Each row of this table is followed by its label. One hidden rule gives the labels. It looks at one to three of the table's principal directions, none of them among the few with the most spread.
0.58:0.34:0.12:0.26:-1.05:-0.08:0.61:-1.43:-0.16:1.12:0.39:0.36:-0.74:-0.69:-0.70:0.17:-0.93:0.74:-0.60:0.25:0.15:0.18:0.67:-0.19:-0.09:0.25:-1.25:-0.36:-0.52:1.17:0.48:0.82 1
-0.06:-0.25:0.08:0.15:0.52:-1.50:0.26:0.25:-0.12:-1.98:-0.32:0.29:-1.54:0.67:1.36:-1.09:0.77:-2.62:-0.62:1.20:-0.22:-0.03:-0.41:1.51:2.80:-0.34:3.74:-0.27:-0.16:-1.90:0.97:-2.95 4
-0.87:0.05:0.33:0.15:2.56:-0.35:0.56:0.35:-1.14:-0.38:-0.07:0.77:0.27:0.16:-0.78:0.24:0.13:-0.19:1.09:0.42:0.36:-0.42:1.40:-0.39:-1.28:0.09:0.26:-0.10:-0.52:-0.05:-1.42:-0.59 5
0.49:0.06:0.31:-0.69:0.04:0.19:0.40:-0.93:0.10:0.54:0.11:-0.24:0.73:-0.28:-1.31:-0.27:0.28:1.07:0.32:0.07:-0.01:-0.50:0.73:-0.58:-0.88:0.43:-1.35:0.46:0.01:1.22:-0.59:0.52 1
-0.14:0.07:0.03:0.24:-1.27:0.75:-0.19:-0.53:-0.21:1.53:-0.24:-0.07:0.54:-0.66:-0.28:1.17:-0.38:1.26:0.39:-0.33:0.78:0.18:-0.12:-0.91:-0.16:0.30:-1.29:0.26:0.38:1.02:-0.44:1.16 4
0.53:-1.85:-0.43:-0.30:-0.36:-0.42:1.37:0.87:-0.06:-0.96:0.63:-0.44:-0.88:-1.41:0.60:-1.58:0.28:-2.70:-0.70:1.11:0.16:-1.22:1.16:-0.20:0.90:0.85:-0.03:0.33:-1.37:0.40:0.97:0.01 3
1.49:2.52:-1.50:-0.55:-2.31:0.02:-1.50:-1.52:1.60:1.47:-0.32:-0.27:-0.01:0.12:0.14:-0.66:-0.31:4.28:-1.50:-1.70:-0.99:0.94:-2.96:0.44:-1.35:-1.41:-1.36:0.31:0.58:0.21:0.10:2.27 1
-0.39:0.59:-0.77:1.02:0.01:-0.08:-0.02:0.35:0.05:-1.03:-1.92:0.56:-0.66:0.14:0.93:-0.25:-0.23:0.39:0.51:-0.72:1.80:0.24:-0.74:1.37:0.54:-0.86:-0.72:0.48:0.32:-1.08:-1.43:1.49 5
0.51:-0.31:0.81:0.07:0.22:-1.46:0.97:-0.25:-0.34:-1.20:1.41:0.24:-1.63:-0.18:0.14:-1.20:-0.28:-2.88:-0.97:1.25:-1.04:-0.54:1.82:0.63:1.28:1.06:0.81:-0.88:-1.33:0.36:1.95:-2.41 1
0.66:0.56:-0.56:0.12:-2.50:0.58:-0.93:-0.18:1.51:0.08:-0.49:-0.88:-0.36:0.74:1.25:-0.34:-0.13:0.77:-1.20:-0.97:-0.46:1.07:-2.39:1.14:0.66:-0.93:-0.44:-0.35:1.46:-1.10:1.16:1.18 2
-0.50:-0.01:0.11:0.22:-0.73:0.58:-0.79:0.27:-0.11:1.45:-0.41:0.10:0.96:-0.65:-0.03:1.54:-0.46:1.29:0.60:-0.77:0.20:-0.16:-0.43:-1.09:-0.34:0.40:-0.64:0.63:0.20:0.63:-0.62:0.82 3
2.37:-1.60:-0.19:-1.28:0.08:-0.57:1.89:-1.10:1.06:-0.92:1.66:-0.89:-1.03:0.08:-0.73:-2.68:0.04:-1.62:-2.47:1.38:-2.03:0.06:0.85:0.67:-0.62:-0.25:-0.45:-0.63:-0.76:-0.30:2.95:0.18 3
-1.68:2.03:-0.43:1.23:-1.71:1.39:-2.32:0.74:0.08:1.15:-1.60:-0.01:0.96:1.21:1.16:2.32:-0.04:2.49:1.34:-1.93:2.02:1.85:-2.36:0.24:0.32:-0.76:-0.24:-0.10:2.34:-0.70:-1.83:1.22 3
-0.51:-0.27:0.56:-0.01:0.60:-0.63:-0.15:0.34:-0.12:-1.13:-1.14:0.44:0.24:0.67:0.56:0.19:0.73:-1.14:0.58:0.37:0.28:-0.12:-0.15:0.82:1.64:0.12:1.79:0.65:0.64:-1.54:-0.25:-1.51 5
0.77:1.63:0.00:-0.55:1.04:0.58:-0.69:-2.26:0.41:1.65:-1.01:0.24:1.85:1.33:-1.76:1.12:-0.22:4.87:0.34:-1.27:-0.64:1.48:-1.38:-0.20:-3.31:-1.58:-2.21:0.34:1.77:-0.41:-1.19:1.94 5
0.31:-2.71:0.37:-0.28:1.56:0.29:2.02:0.93:0.03:-1.32:1.15:-0.91:-0.76:-0.84:-0.82:-1.65:-0.19:-2.90:-0.22:1.19:-0.57:-1.78:2.10:-0.36:-0.40:0.51:-0.16:-0.54:-1.56:0.86:0.46:-0.08 3
-0.46:0.73:-0.14:0.51:0.23:-0.72:-0.70:0.42:-0.11:-1.04:-0.66:0.32:-0.62:0.61:1.21:-0.02:0.32:-0.60:0.13:-0.13:0.22:0.27:-1.00:0.97:1.44:-0.48:1.86:-0.07:0.28:-1.16:-0.14:-1.49 5
-1.14:0.13:-0.31:0.25:-0.50:1.10:-0.98:1.42:0.16:0.68:-0.95:-0.13:1.23:-0.21:0.17:1.04:0.07:1.17:1.23:-1.21:1.18:-0.21:-0.54:-0.65:-0.50:0.26:-0.76:0.81:0.56:0.22:-1.82:1.63 4
0.04:-1.39:1.37:0.19:-1.01:-0.24:0.74:0.04:0.18:0.05:0.69:-0.70:-0.47:0.09:-0.41:0.01:-0.47:-2.29:-0.41:0.80:-0.14:-0.11:1.81:-0.07:1.43:1.62:0.27:-0.45:0.12:0.61:1.50:-1.36 5
0.25:1.51:0.65:0.37:-0.53:-0.75:-0.59:-1.35:-0.24:0.52:0.27:0.66:-0.40:0.60:0.17:0.79:-0.56:0.64:-0.48:-0.14:-0.88:0.92:-0.26:0.46:0.17:0.00:-0.23:-0.70:0.43:-0.20:1.10:-1.15 1
-0.97:-0.39:0.11:0.55:1.53:1.26:-0.32:0.16:-1.30:1.37:-0.37:0.12:1.83:-0.17:-0.75:2.43:-0.21:1.66:1.90:-0.55:1.45:0.65:0.36:-1.76:-1.80:-0.17:-1.49:0.35:0.58:0.87:-1.70:0.94 4
-2.23:-0.95:-0.54:0.16:0.96:1.63:-0.82:3.48:-0.94:-0.07:0.95:0.18:1.05:-1.50:0.42:1.10:0.42:-1.35:2.01:-0.37:1.13:-1.71:0.65:-1.84:0.14:0.88:1.14:0.39:-1.77:1.53:-1.95:0.30 5
-0.05:0.59:1.58:-0.17:0.75:-0.04:-0.01:-1.91:-0.88:1.67:-0.07:0.88:1.65:0.72:-1.70:2.23:-0.35:1.68:0.84:0.13:-0.25:1.06:1.28:-0.82:-1.26:0.70:-1.55:0.17:1.09:0.36:0.06:-0.47 5
-0.13:-0.77:-0.16:-0.68:-2.99:1.53:-0.73:0.70:0.99:1.87:-1.12:-1.23:2.22:-0.83:-0.13:0.82:0.59:1.63:0.69:-1.10:1.30:-0.27:-0.57:-1.41:-0.24:1.30:-2.46:1.84:1.53:1.00:-1.01:2.71 1
1.06:0.31:-0.22:-0.27:-1.23:-0.16:-0.22:-1.40:0.15:1.32:-0.51:0.29:0.91:-0.16:-0.02:0.87:-0.25:1.77:-0.57:-0.37:0.01:1.19:-0.59:-0.28:-0.58:-0.01:-1.94:0.90:0.81:-0.22:0.93:1.28 3
-1.77:-0.99:0.14:0.23:-0.09:0.77:0.08:2.02:-0.76:0.30:0.40:0.01:0.15:-0.59:0.27:0.69:0.41:-1.82:0.98:0.62:1.17:-0.69:1.03:-1.03:0.92:1.06:1.73:-0.13:-0.43:0.39:-0.92:-0.41 4
0.19:1.78:-0.86:1.00:-0.31:-0.68:-0.10:-1.64:-0.36:-0.38:-1.89:0.94:-1.41:0.01:1.01:-0.08:-0.15:1.65:0.01:-0.25:1.21:0.48:-1.89:1.42:0.92:-1.78:0.10:-0.02:0.45:-0.94:-1.14:0.49 4
2.90:0.54:-0.46:-1.39:-0.54:-1.28:0.89:-3.31:0.84:0.73:0.41:-0.27:-0.31:0.07:-1.14:-1.65:0.13:2.12:-2.16:0.63:-1.66:0.78:-0.57:0.32:-1.06:-0.79:-0.98:0.38:0.09:0.12:1.84:0.27 3
-0.28:0.37:-0.21:0.36:-1.62:0.02:-1.41:0.89:1.32:-0.68:-1.55:-0.79:0.03:1.21:1.63:-0.05:0.39:0.07:-0.23:-1.07:0.23:0.74:-2.29:1.31:1.70:-0.51:1.33:0.37:1.83:-1.89:0.07:-0.24 4
-0.74:0.77:-0.14:-0.03:0.14:0.11:-0.37:0.93:0.49:-0.25:1.15:0.06:-1.55:-0.10:0.12:-1.02:-0.36:-0.47:-0.65:0.04:-1.79:-1.39:-0.66:0.27:-0.01:-0.54:2.54:-1.52:-1.27:0.16:-0.27:-0.75 5
0.73:-1.35:0.94:-0.77:1.17:-1.23:2.04:-0.79:0.07:-1.42:-0.17:-0.05:-0.70:0.53:-0.76:-1.86:0.68:-2.28:-0.68:1.77:-0.69:-0.63:1.81:0.92:0.35:0.51:0.70:-0.02:0.07:-1.18:0.84:-1.29 5
-0.97:-1.00:0.50:-0.64:-1.04:-0.23:-0.48:1.54:0.77:-0.82:-1.44:-0.32:0.53:0.85:1.22:-0.20:1.52:-1.92:0.14:0.52:0.06:-0.38:-0.89:0.75:2.56:0.63:3.38:0.97:1.52:-2.55:-0.04:-1.38 3
-0.32:0.36:0.30:-0.13:2.30:-0.39:0.47:-0.40:-0.70:-0.53:-0.86:0.82:0.58:0.10:-0.89:0.00:0.32:0.74:1.14:0.07:0.23:-0.70:0.74:-0.01:-1.29:-0.25:-0.56:0.53:-0.18:-0.19:-1.73:-0.03 1
0.05:-0.28:0.88:0.24:1.69:-1.08:1.16:-0.98:-0.90:-0.78:-0.98:0.75:0.05:0.50:-0.58:0.04:0.17:-0.74:0.62:0.83:0.66:0.16:1.60:0.53:-0.11:0.35:-0.62:0.37:0.39:-0.79:-0.34:-0.91 4
0.33:1.35:-0.22:0.89:0.85:-0.76:-0.04:-1.47:-1.46:0.32:0.15:1.35:-0.41:-0.55:0.23:1.15:-0.77:1.01:0.29:-0.05:0.52:0.81:0.21:-0.13:-0.44:-0.46:-1.49:-0.19:-0.77:0.68:0.19:-0.34 3
-0.83:0.18:-0.35:0.96:0.01:-0.63:-0.69:1.38:-0.44:-1.46:-0.15:0.09:-1.06:0.36:2.07:0.03:0.28:-2.13:0.11:0.11:0.71:0.40:-0.75:0.87:2.25:-0.21:2.36:-0.41:-0.08:-1.11:0.42:-2.00 3
-0.06:-0.92:0.45:-0.01:1.85:-0.65:1.14:0.93:-0.54:-1.67:2.32:0.89:-1.60:0.34:0.25:-0.92:-0.52:-3.80:-1.21:1.54:-1.92:-0.14:1.72:0.83:0.28:0.10:1.91:-1.82:-1.86:-1.07:2.50:-1.82 4
0.56:-1.02:0.39:-0.26:0.92:-0.26:0.67:-0.32:-0.61:0.77:0.60:0.05:1.02:-0.49:-0.92:0.62:-0.41:-0.03:0.07:0.27:-0.14:0.28:1.72:-1.20:-1.52:0.96:-1.89:0.57:-0.39:0.76:0.70:0.25 5
0.18:0.37:1.05:-0.47:1.75:-1.61:1.20:-1.51:-0.88:-0.83:-0.03:1.12:-0.73:0.34:-0.70:-0.71:0.54:-1.03:-0.06:1.61:-0.96:-0.67:1.28:0.61:0.33:0.17:1.39:-0.30:-0.38:-0.76:0.17:-2.37 5
0.15:-0.37:-0.32:-0.20:-3.04:1.01:-1.04:1.08:1.21:1.21:1.04:-1.07:0.13:-0.78:0.63:0.19:-0.50:-0.02:-0.91:-0.85:-0.66:-0.21:-0.87:-0.71:0.65:0.81:-0.37:-0.05:-0.16:1.13:1.25:1.07 5
-0.52:-2.26:1.01:-0.61:2.85:0.19:1.36:1.34:-0.94:-0.61:1.46:0.18:1.01:-0.33:-1.44:0.10:0.12:-2.53:0.82:1.16:-0.54:-1.05:3.18:-1.25:-1.28:1.41:-0.07:0.03:-1.33:0.58:0.23:-0.81 5
0.66:-0.36:1.01:-0.35:-0.18:-0.61:0.90:-1.53:0.07:0.34:0.49:0.13:-0.65:-0.07:-1.02:-0.27:-0.33:-0.46:-0.70:1.01:-1.02:-0.40:0.94:0.11:0.68:0.46:0.62:-0.39:-0.31:0.44:1.00:-1.13 3
-0.80:0.64:0.80:-0.01:1.19:0.14:-0.78:-0.03:-1.10:1.00:0.28:1.16:1.59:-0.45:-0.87:2.12:-0.28:1.08:1.51:-0.47:-0.06:-0.31:0.97:-1.28:-0.81:0.86:-0.77:0.63:-0.56:1.13:-0.87:-0.51 1
-0.34:1.72:0.84:0.33:2.79:-0.23:-0.42:-1.36:-0.95:0.09:0.61:1.19:0.19:1.68:-0.92:1.30:-0.50:1.42:0.40:-0.07:-1.43:1.26:-0.10:0.37:-1.95:-1.32:0.41:-1.55:0.42:-0.82:0.00:-1.42 3
-0.66:-1.28:0.53:0.54:0.50:-0.42:0.95:1.72:-0.21:-2.15:0.49:-0.19:-1.22:0.05:0.73:-1.19:0.09:-3.95:0.09:0.84:0.50:-0.79:1.86:0.91:1.54:1.05:0.69:-0.60:-0.79:-0.34:0.61:-1.30 1
1.37:2.12:-1.58:0.00:-1.93:0.19:-1.40:-1.99:1.29:1.30:-1.96:-0.60:0.30:0.39:0.59:-0.10:-0.01:4.90:-0.74:-1.85:0.25:1.33:-3.87:0.55:-1.06:-2.22:-1.59:0.77:1.83:-0.51:-0.91:2.45 3
1.54:-0.45:-0.07:-0.99:-0.54:0.35:0.85:-1.66:0.36:1.44:0.78:-0.03:0.67:-1.02:-1.63:-0.20:-0.49:1.65:-0.77:0.15:-0.81:-0.23:0.74:-0.96:-1.65:0.27:-2.55:0.52:-0.69:1.52:0.74:1.93 2
0.97:-0.31:0.10:-0.35:0.69:-1.21:1.07:-1.23:-0.18:-0.42:0.02:0.83:-1.02:-0.69:-0.07:-0.86:-0.27:-0.51:-1.00:0.96:-1.39:-0.86:0.21:0.43:0.09:-0.32:0.38:0.07:-1.06:-0.58:0.93:-0.52 1
-0.15:0.42:0.13:0.25:0.20:-0.03:-0.08:-0.31:-0.14:0.34:0.10:0.29:-0.22:0.50:-0.08:0.40:-0.34:0.35:-0.21:0.03:-0.28:0.62:-0.12:0.18:-0.38:-0.33:0.30:-0.57:0.28:-0.47:0.23:-0.11 1
0.46:-1.35:-0.05:-0.57:-1.38:-0.04:0.35:0.98:1.32:-0.83:1.04:-0.80:-1.53:-0.63:0.82:-1.75:-0.06:-2.41:-1.70:0.66:-2.04:-1.56:-0.65:0.54:1.68:0.10:2.31:-0.66:-1.08:-0.38:1.77:-0.65 1
0.95:-0.77:0.39:-0.44:1.47:0.47:1.62:-2.26:-0.91:1.89:-0.51:0.37:1.78:-0.94:-2.80:0.98:-0.55:2.73:1.00:0.15:1.08:0.04:2.16:-1.71:-3.18:0.41:-4.40:1.21:-0.05:1.90:-1.33:2.59 3
0.76:0.22:0.57:-0.36:-0.07:-0.33:0.25:-2.01:-0.14:0.96:-0.69:0.16:0.81:0.42:-0.90:0.75:0.13:1.55:0.02:0.24:0.05:0.83:0.01:-0.17:-0.31:-0.07:-0.79:0.56:1.09:-0.11:0.17:-0.09 3
0.02:0.92:0.15:0.13:1.59:-0.34:0.66:-0.98:-0.66:-0.06:1.11:0.99:-1.26:-0.50:-1.14:-0.42:-0.74:0.40:-0.08:0.51:-0.92:-0.94:0.84:-0.01:-0.84:-0.55:0.44:-1.13:-1.84:1.19:-0.47:-0.51 3
-0.30:-1.55:-0.17:0.01:-0.82:0.64:0.75:1.83:-0.15:0.41:2.09:-0.20:-0.57:-1.58:-0.01:-0.35:-0.83:-2.37:-0.61:0.48:-0.28:-0.98:1.95:-1.15:-0.24:1.51:-0.74:-0.57:-2.02:1.58:1.21:0.95 2
1.12:-0.02:-0.85:-0.01:-0.38:-0.82:0.32:-0.29:0.92:-1.42:-0.59:-0.45:-1.34:0.15:1.02:-1.91:0.14:-0.47:-1.27:0.02:-0.44:-0.08:-1.27:1.45:0.74:-1.04:0.47:0.02:-0.05:-1.13:0.71:0.09 5
-1.39:-1.67:1.14:-0.20:2.38:0.48:1.25:0.75:-1.25:-0.13:-0.39:0.37:1.29:-0.03:-1.61:0.82:0.66:-1.28:2.03:1.10:1.46:-0.87:2.71:-1.06:-0.35:1.17:0.44:0.59:-0.06:0.36:-1.91:-0.49 3
-0.39:-1.91:0.45:-0.27:0.43:0.64:0.80:0.81:-0.13:0.23:0.07:-0.46:0.61:-0.53:-0.60:0.21:0.11:-1.14:0.48:0.57:0.25:-0.81:1.15:-0.93:-0.11:0.76:0.10:0.35:-0.17:0.32:-0.28:0.33 4
1.71:1.48:-1.02:-0.19:0.07:-0.71:0.78:-2.29:0.20:0.49:0.07:0.17:-1.07:-0.91:-0.92:-1.61:-0.66:2.69:-0.99:-0.31:-0.48:-0.39:-0.28:0.13:-2.16:-1.04:-2.69:-0.09:-1.01:1.43:-0.47:1.78 1
0.47:2.37:-0.07:0.13:-1.23:-1.11:-1.24:-1.48:0.51:0.44:-0.21:0.68:-1.00:0.70:0.65:0.09:-0.32:1.62:-1.09:-0.44:-1.30:0.76:-1.94:1.09:0.94:-0.83:1.55:-0.49:0.38:-0.79:0.78:-1.25 5
-0.29:-2.79:-0.05:0.34:1.06:-0.38:1.65:2.95:0.12:-2.97:1.75:-0.91:-2.04:-0.33:1.03:-2.47:-0.03:-5.92:-0.87:1.42:-0.22:-1.23:2.23:0.78:1.56:0.94:1.82:-1.16:-1.99:-0.34:1.73:-1.49 5
-0.70:-0.84:0.47:-0.07:0.82:0.68:0.02:1.27:-0.38:-0.43:0.95:-0.01:0.69:-0.15:-0.38:0.49:0.10:-1.39:0.84:0.12:0.15:-0.46:1.29:-0.58:0.05:0.81:-0.02:-0.10:-0.66:0.74:-0.03:-0.40 1
0.99:0.09:-0.35:-1.03:-1.77:0.76:-0.37:-0.18:1.67:0.14:1.10:-0.94:-0.12:0.73:-0.10:-1.12:0.26:0.26:-1.61:-0.15:-1.57:0.53:-1.27:0.62:0.07:-0.53:0.47:-0.69:0.51:-0.37:1.68:0.72 2
0.34:2.16:-0.47:0.91:0.61:-1.77:-0.49:-0.92:-0.18:-1.66:-0.09:0.80:-2.50:0.70:1.51:-1.09:-0.30:-0.27:-0.99:0.05:-0.94:0.32:-1.59:1.98:1.26:-1.57:2.11:-1.28:-0.58:-1.20:0.63:-2.30 5
-0.19:-0.60:-0.07:-0.08:-0.47:0.78:0.18:-0.32:-0.66:1.38:-0.78:-0.13:1.42:-1.36:-0.65:1.17:0.22:1.37:1.33:-0.21:1.66:-0.56:0.51:-1.64:-0.47:0.73:-2.02:1.38:0.13:1.66:-1.56:1.44 3
Which label does each new row get?
-2.46:-1.37:-0.07:0.89:-0.79:2.68:-0.61:3.10:-0.25:0.86:0.17:-1.29:0.94:-0.34:0.19:1.51:0.00:-0.86:1.91:-0.72:2.32:-0.33:0.41:-1.59:0.08:0.78:0.06:-0.47:0.52:1.35:-2.06:1.43 -> 4
1.31:1.07:-1.42:-0.43:-0.54:-0.77:0.52:-1.13:0.68:-0.57:0.62:0.17:-2.34:-0.66:0.57:-2.45:-0.04:0.52:-1.99:0.51:-1.45:-0.72:-1.65:1.05:0.06:-1.68:1.18:-0.87:-1.37:-0.21:0.67:0.38 -> 4
0.24:-0.10:-0.56:0.23:-2.56:0.80:-0.88:0.17:1.25:1.16:-0.73:-1.59:0.15:0.62:0.92:0.18:-0.09:1.19:-0.83:-0.94:0.29:1.27:-2.09:0.00:0.09:-0.50:-0.26:-0.13:1.99:-0.63:0.46:1.24 -> 4
0.81:1.23:0.24:0.04:0.23:-0.82:0.23:-2.20:0.09:0.50:-0.46:0.54:-0.67:0.50:-0.72:-0.14:-0.49:1.80:-0.64:0.07:-0.73:0.48:-0.48:0.68:-0.49:-0.87:-0.10:-0.35:0.31:-0.27:0.10:-0.22 -> 3
0.04:0.88:0.11:0.14:0.81:1.04:0.17:-2.06:-0.99:2.86:-1.09:0.55:2.11:-0.81:-2.28:2.15:-0.78:4.78:1.67:-1.07:1.27:0.27:0.58:-2.01:-3.74:-0.18:-4.61:0.97:0.66:2.05:-2.65:3.13 -> 2
-0.88:-1.39:-0.35:0.17:0.46:1.05:0.98:1.49:-0.46:0.26:0.74:-0.33:-0.22:-1.38:-0.75:-0.33:-0.26:-1.01:0.72:0.38:1.15:-1.44:1.65:-1.25:-0.55:0.70:-0.31:-0.14:-1.53:1.79:-1.37:1.31 -> 4
0.24:-0.21:0.49:0.22:1.68:-1.04:0.85:-0.40:-0.73:-1.51:-0.53:0.13:-0.07:0.15:-0.10:-0.65:0.41:-1.10:0.70:0.46:0.63:-0.32:1.34:0.47:-0.06:0.37:-1.03:0.37:-0.07:-0.02:-0.36:-1.17 -> 1
0.67:-0.26:-0.80:-0.15:0.64:0.05:0.46:0.17:0.43:-0.91:0.61:-0.09:-0.76:0.20:0.07:-1.21:-0.11:-0.45:-0.86:0.15:-0.38:0.26:-0.23:0.72:-0.36:-0.93:0.26:-0.49:-0.71:-0.45:0.66:0.62 -> 1
1.55:1.39:-0.42:-0.95:-0.32:0.54:-0.53:-2.31:0.75:2.31:0.81:-0.27:0.87:0.16:-1.59:0.27:-0.67:4.30:-1.07:-0.92:-2.01:0.81:-1.37:-0.92:-3.34:-1.19:-2.18:-0.35:0.41:1.01:0.40:1.90 -> 3
-0.67:-1.25:0.49:-0.84:-0.40:0.87:-0.58:1.74:0.81:0.72:1.10:-0.88:0.81:0.10:-0.34:0.22:0.19:-0.84:-0.25:0.02:-1.55:-0.76:-0.03:-1.05:-0.12:0.79:2.02:-0.20:-0.06:0.02:0.51:-0.50 -> 3
1.36:0.30:-0.34:-1.31:-0.51:-0.22:0.36:-1.23:0.63:0.00:1.79:0.24:-1.03:-0.74:-0.36:-1.44:0.16:-0.03:-1.73:0.91:-2.62:-1.04:-0.81:0.15:0.28:-0.69:1.39:-0.72:-1.55:0.50:1.70:-0.49 -> 4
-0.71:-0.55:-0.25:0.41:0.79:1.23:-0.41:0.86:-0.71:0.73:0.33:-0.26:1.30:-0.01:-0.20:1.58:-0.14:0.54:1.09:-0.52:1.13:0.85:0.23:-1.22:-1.12:-0.05:-0.98:0.01:0.29:0.66:-0.63:0.85 -> 4
-0.64:-0.49:0.44:-0.50:0.40:-0.05:0.44:0.56:-0.78:0.37:0.66:0.47:0.55:-0.33:-0.42:0.34:0.53:-1.12:0.42:0.91:0.13:-0.32:1.46:-0.87:-0.08:1.13:0.57:0.17:-0.37:0.20:-0.01:-0.65 -> 2
-1.56:2.12:-0.78:0.93:-1.13:0.89:-2.50:0.95:-0.11:1.29:-1.37:0.39:1.00:0.43:1.18:2.16:-0.02:2.81:1.27:-1.95:1.43:1.07:-2.45:-0.28:0.04:-0.72:0.38:0.41:1.29:-0.34:-2.03:0.94 -> 5
-0.25:0.08:-0.50:0.60:-0.90:-0.44:-0.19:0.22:-0.46:-0.61:-1.26:0.12:-0.31:-0.58:1.49:0.11:0.57:-0.62:0.52:0.05:1.70:-0.02:-0.68:0.35:1.86:0.07:0.15:0.83:0.33:-0.35:-0.50:-0.33 -> 2
1.26:0.54:-0.48:-0.49:-2.32:-0.65:-0.42:0.13:2.04:-0.57:1.50:-0.79:-2.30:0.24:1.12:-2.34:-0.58:-1.02:-3.01:-0.06:-3.09:-0.34:-1.72:1.45:0.96:-0.55:1.84:-1.47:-0.71:-0.73:2.82:-0.54 -> 4
0.27:0.11:0.79:0.29:0.34:-0.50:-0.10:-0.81:-0.61:-0.30:-0.53:0.16:0.81:0.40:0.12:0.92:0.15:-0.15:0.68:-0.07:0.51:0.72:0.55:0.10:0.30:0.51:-1.50:0.50:0.87:-0.07:0.43:-0.95 -> 1
-0.58:0.77:-0.35:0.26:-0.26:1.41:-1.06:0.16:0.40:1.32:-0.57:-0.42:1.14:0.60:-0.61:1.18:-0.32:2.72:0.77:-1.40:0.70:0.83:-1.10:-0.53:-1.54:-0.73:-1.04:-0.04:1.11:0.39:-1.55:1.91 -> 3
0.16:-2.32:0.39:-1.11:0.40:-0.28:1.67:1.43:0.78:-1.50:1.36:-0.62:-1.29:-0.67:-0.33:-2.58:0.45:-3.72:-1.17:1.68:-1.79:-2.38:1.49:0.24:0.93:0.84:2.44:-0.52:-1.73:-0.25:1.10:-0.97 -> 2
-0.53:1.99:-0.57:0.38:0.73:0.68:-1.38:-0.10:0.09:0.75:-0.02:0.71:0.20:0.65:-0.10:0.97:-0.67:2.76:0.23:-1.35:-0.73:0.63:-1.77:0.12:-1.79:-1.60:0.00:-0.76:0.13:-0.33:-1.05:1.05 -> 3
0.67:-0.31:-0.46:-0.61:-0.60:0.36:-0.35:0.26:0.48:1.07:1.09:-0.87:0.85:-0.17:-0.46:-0.12:-0.07:0.83:-0.62:-0.42:-0.48:0.56:0.11:-1.08:-1.36:0.45:-0.97:0.21:-0.06:0.95:0.78:0.75 -> 5
-0.23:-0.38:1.27:0.13:1.17:-0.98:0.62:-0.61:-0.73:-0.88:-0.15:0.83:-0.35:0.68:0.06:0.44:0.15:-1.85:0.12:1.16:-0.55:0.10:0.93:0.70:1.24:0.29:1.47:-0.34:0.22:-1.27:0.90:-2.33 -> 3
-0.05:-0.19:0.19:-0.51:-2.79:0.08:-1.29:0.95:1.08:-0.12:-0.17:-0.60:0.47:0.64:1.79:0.26:0.88:-1.32:-0.80:-0.13:-0.64:0.67:-1.63:0.61:2.43:0.63:1.65:0.41:1.47:-1.63:1.86:-0.95 -> 5
1.10:-0.89:0.32:-0.50:0.66:0.38:1.33:-1.52:0.01:1.31:0.62:-0.34:0.50:-0.65:-2.20:-0.10:-0.80:1.41:-0.25:0.25:-0.41:-0.26:1.51:-1.12:-2.29:0.23:-2.52:0.08:-0.51:1.71:0.00:1.59 -> 3
-1.39:-1.14:1.36:0.99:2.47:-0.15:0.78:0.93:-1.38:-0.67:0.21:0.51:0.06:0.47:-0.65:1.18:-0.56:-2.19:1.40:0.68:0.83:-0.04:2.57:-0.31:0.06:0.94:0.55:-0.60:-0.36:0.05:-0.48:-1.66 -> 2
-0.24:0.69:-0.48:0.39:3.34:0.78:0.52:-0.44:-1.32:0.19:1.59:0.90:-0.13:-0.39:-1.73:0.47:-0.92:1.46:0.90:-0.09:-0.02:-0.16:1.13:-0.92:-2.85:-1.21:-1.08:-1.21:-1.99:1.92:-1.35:0.80 -> 4
0.13:-1.62:0.86:-0.92:-0.92:-0.60:1.00:0.47:0.62:-0.46:-0.30:-0.73:0.05:-0.11:-0.10:-1.26:0.87:-2.24:-0.48:1.11:-0.44:-1.11:1.19:0.05:1.14:1.54:0.84:0.66:0.44:-0.61:0.67:-0.86 -> 1
0.12:-1.26:1.74:-0.48:2.97:-1.38:1.27:-0.04:-1.48:-0.95:2.15:0.61:0.17:-0.02:-1.07:0.03:0.03:-3.19:0.17:1.76:-1.67:-0.66:3.46:-0.80:-0.43:1.68:0.57:-0.57:-1.53:0.63:1.78:-3.54 -> 1
0.35:-0.05:0.04:-0.40:0.67:-0.03:0.91:-0.89:-0.54:0.50:0.38:0.42:0.12:-0.84:-1.12:-0.23:-0.08:0.61:0.19:0.50:-0.02:-0.68:1.10:-0.69:-1.14:0.22:-1.26:0.16:-0.84:1.12:-0.50:0.68 -> 5
0.39:0.60:-0.28:0.31:-2.32:-0.46:-0.53:-0.83:0.46:0.26:-1.14:0.05:-0.61:-0.17:1.11:0.16:0.10:0.41:-0.54:-0.13:0.71:0.47:-1.47:0.78:2.31:-0.15:0.71:0.58:0.73:-0.51:0.45:-0.14 -> 1
-0.83:-0.40:-0.29:0.09:0.54:1.18:-0.22:1.39:0.23:0.54:0.60:-0.66:0.22:-0.18:-0.53:0.02:-0.36:0.46:0.41:-0.60:-0.16:-0.64:0.04:-0.91:-1.55:-0.17:0.00:-0.60:-0.40:0.81:-1.14:1.10 -> 3
